Each row has a name. Each question is about the rows just above it. Places in a row count from 0.

Q_603: | -31 |  28 |  16 |  36 | -26 | -25 | -41 | -19 |   9 | -31 | -15 |   7 |  43 |  -6 | -18 |  20 |  -5 | -28 |  39 |   0 | -17 |  -5 |   0 |   3 |   8 |  28 |  19 | -23 | -12 |
Q_704: | -15 |  24 |   3 |  27 | -41 |  -5 | -25 |  -4 | -14 | -18 |   0 |  32 |  37 | -16 | -39 |   7 |  -1 | -23 |  33 |  31 |  -6 | -10 |   5 |   2 |  23 |   6 |  -4 | -22 |  11 |
Q_292: |   7 |  -3 |  12 |  21 | -29 | -15 | -35 |   3 |  -8 |  -7 | -15 |  15 |  28 | -38 | -15 |  23 |  -7 | -14 |  17 |   8 | -10 |  -5 |   9 |   5 |  26 |  16 |  23 |   2 | -14 |
Q_431: |  22 | -13 |   6 |   3 | -40 |  24 | -25 |  22 | -12 |  -3 |  -7 |  33 |  -5 | -54 | -14 |   8 |   4 |   3 |  16 |  30 | -15 |  -2 |  28 |   5 |  19 |   4 |  12 |   8 |  -3 |
Q_450: |   7 |  -8 |  18 |  12 | -27 |   3 | -40 |   7 |   7 | -16 | -20 |  11 |   3 | -43 |   2 |  19 | -12 |  -3 |  22 |   2 | -24 |   1 |  22 |   5 |   6 |  23 |  -4 |   1 | -21 |
Q_556: |  -7 |   9 |  11 |  17 | -34 |   4 | -33 |   2 |  -1 | -21 | -11 |  22 |  15 | -29 | -16 |  10 |  -8 | -10 |  29 |  17 | -18 |  -3 |  17 |   4 |   9 |  14 |  13 |  -9 |  -5 |
Where do |   7 |  -3 |  12 |  21 | -29 | -15 | -35 |   3 |  -8 |  -7 | -15 |  15 |  28 | -38 | -15 |  23 |  -7 | -14 |  17 |   8 | -10 |  -5 |   9 |   5 |  26 |  16 |  23 |   2 | -14 | appear? => Q_292
Which row holds |  22 | -13 |   6 |   3 | -40 |  24 | -25 |  22 | -12 |  -3 |  -7 |  33 |  -5 | -54 | -14 |   8 |   4 |   3 |  16 |  30 | -15 |  -2 |  28 |   5 |  19 |   4 |  12 |   8 |  -3 |? => Q_431
Whose row is |   7 |  -8 |  18 |  12 | -27 |   3 | -40 |   7 |   7 | -16 | -20 |  11 |   3 | -43 |   2 |  19 | -12 |  -3 |  22 |   2 | -24 |   1 |  22 |   5 |   6 |  23 |  -4 |   1 | -21 |? => Q_450
| -14 | with +1 step of 1 on every entry: => | -13 |

Q_612: |   4 |  -8 |   1 |  13 |  21 | -19 |   3 |  26 |
Q_488: |   4 |  -8 |   1 |  13 |  21 | -20 |  11 |  21 |
Q_797: |   1 | -15 |   2 |  -3 |  13 |   0 |   6 |  47 |
Print row Q_797. => |   1 | -15 |   2 |  -3 |  13 |   0 |   6 |  47 |
Move every entry of |  4 | -8 | by +1 step of 1. => |  5 | -7 |

Q_875: |  -9 |  -2 |  -6 | -17 |  -1 |  -1 |  -1 |  18 |  -8 | -26 |   4 |  16 |   2 |   9 |  13 |   4 | -15 |   8 |  18 |  -1 |  -6 |   1 | -13 |  -3 |  -2 |  -2 |  -3 |  -1 |   4 |  -4 |  -6 |   0 |  -2 |  -7 |  -2 |   1 |   1 |  -3 |  -3 |   3 |   6 |
Q_857: |  -5 |   5 |   8 |   4 |   4 |   2 |   5 | -21 |   4 |  13 |  -9 |  -9 |  -2 |   7 |  -6 |  30 |  22 |   9 |   9 |   6 |  -9 | -14 |   9 |  -2 | -11 |   2 |  -8 |   1 |  -5 |  -6 |  -3 |   6 |   5 | -23 | -13 |   3 |   7 |   2 |  -6 |  -3 |   4 |
Q_937: |  -3 |   9 |  -3 |  13 |  -4 |   4 |  -3 |  25 |  -1 | -10 |   6 |   2 |   1 | -11 |  -4 | -50 |   3 | -11 |   5 |   9 |   7 |  26 |   7 |  -1 |   6 |   2 |  -1 |   0 |  -9 |   1 |  24 |   4 |  -1 | -17 |  -3 |   3 | -10 |   5 |   5 |   4 | -16 |
Q_636: |  -4 |  17 | -13 |  25 |   9 |  -5 |   3 | -18 |   7 |  -7 |  -6 |   6 |  -2 |   9 |  -4 |  26 |  15 | -14 | -17 |  -1 |  17 |  -4 |  14 |  -1 | -17 |   0 |   0 |   1 |   5 |   1 | -24 |  -7 |   4 |   1 | -21 |   7 |  -6 |  -6 |   7 |  -7 |  14 |
Q_585: |  -4 |  17 | -13 |  25 |   9 |  -5 |   3 |  33 |   7 |  -7 |  -6 |   6 |  -2 |   9 |  -4 |  26 |  15 | -14 | -17 |  -1 |  17 |  -4 |  14 |  -1 | -17 |   0 |   0 |   1 |   5 |   1 | -24 |  -7 |   0 | -21 |  -2 |  -3 |   3 |   1 |  -3 |  -5 |  -8 |
Changed Q_636: |  -4 |  17 | -13 |  25 |   9 |  -5 |   3 | -18 |   7 |  -7 |  -6 |   6 |  -2 |   9 |  -4 |  26 |  15 | -14 | -17 |   0 |  17 |  -4 |  14 |  -1 | -17 |   0 |   0 |   1 |   5 |   1 | -24 |  -7 |   4 |   1 | -21 |   7 |  -6 |  -6 |   7 |  -7 |  14 |. Place and old value: => 19, | -1 |
Print row Q_636. => |  -4 |  17 | -13 |  25 |   9 |  -5 |   3 | -18 |   7 |  -7 |  -6 |   6 |  -2 |   9 |  -4 |  26 |  15 | -14 | -17 |  -1 |  17 |  -4 |  14 |  -1 | -17 |   0 |   0 |   1 |   5 |   1 | -24 |  -7 |   4 |   1 | -21 |   7 |  -6 |  -6 |   7 |  -7 |  14 |
The row with |  -4 |  17 | -13 |  25 |   9 |  -5 |   3 |  33 |   7 |  -7 |  -6 |   6 |  -2 |   9 |  -4 |  26 |  15 | -14 | -17 |  -1 |  17 |  -4 |  14 |  -1 | -17 |   0 |   0 |   1 |   5 |   1 | -24 |  -7 |   0 | -21 |  -2 |  -3 |   3 |   1 |  -3 |  -5 |  -8 | is => Q_585
Shift each entry of |  1 | 24 |  4 | -1 | by +1 times 1: => |  2 | 25 |  5 |  0 |

Q_620: |  -7 | -29 |   0 |  13 |  15 |  28 | -11 |  17 |  17 |
Q_982: |  -2 |  28 | -13 |  29 |  29 | -18 | -11 | -19 |   5 |
Q_102: |  11 | -47 | -11 |  19 |  11 |  -1 |  -5 |  34 |  35 |
Q_929: | -37 |   4 |  12 |  -3 |  16 |   1 |   1 | -30 | -13 |
Q_788: |  11 | -16 |  32 | -41 | -32 |  -3 |  59 |   8 |  -3 |
Q_471: |   6 | -47 | -11 |  19 |  11 |  -1 | -12 |  34 |  35 |
Q_971: | -11 |  35 |  19 | -30 | -20 |  -3 |  14 | -29 | -32 |
Q_909: | -37 |   4 |  12 |  -3 |  -2 |   1 |   1 | -30 | -13 |
Q_207: |  11 | -16 |  32 |  36 | -32 |  -3 |  59 |   8 |  -3 |
| -37 | with -1 step of 1 on every entry: => | -38 |
Print row Q_982. => |  -2 |  28 | -13 |  29 |  29 | -18 | -11 | -19 |   5 |
At which places does Q_620 hold | 15 |? => 4
The entry that follows | -41 |: => | -32 |

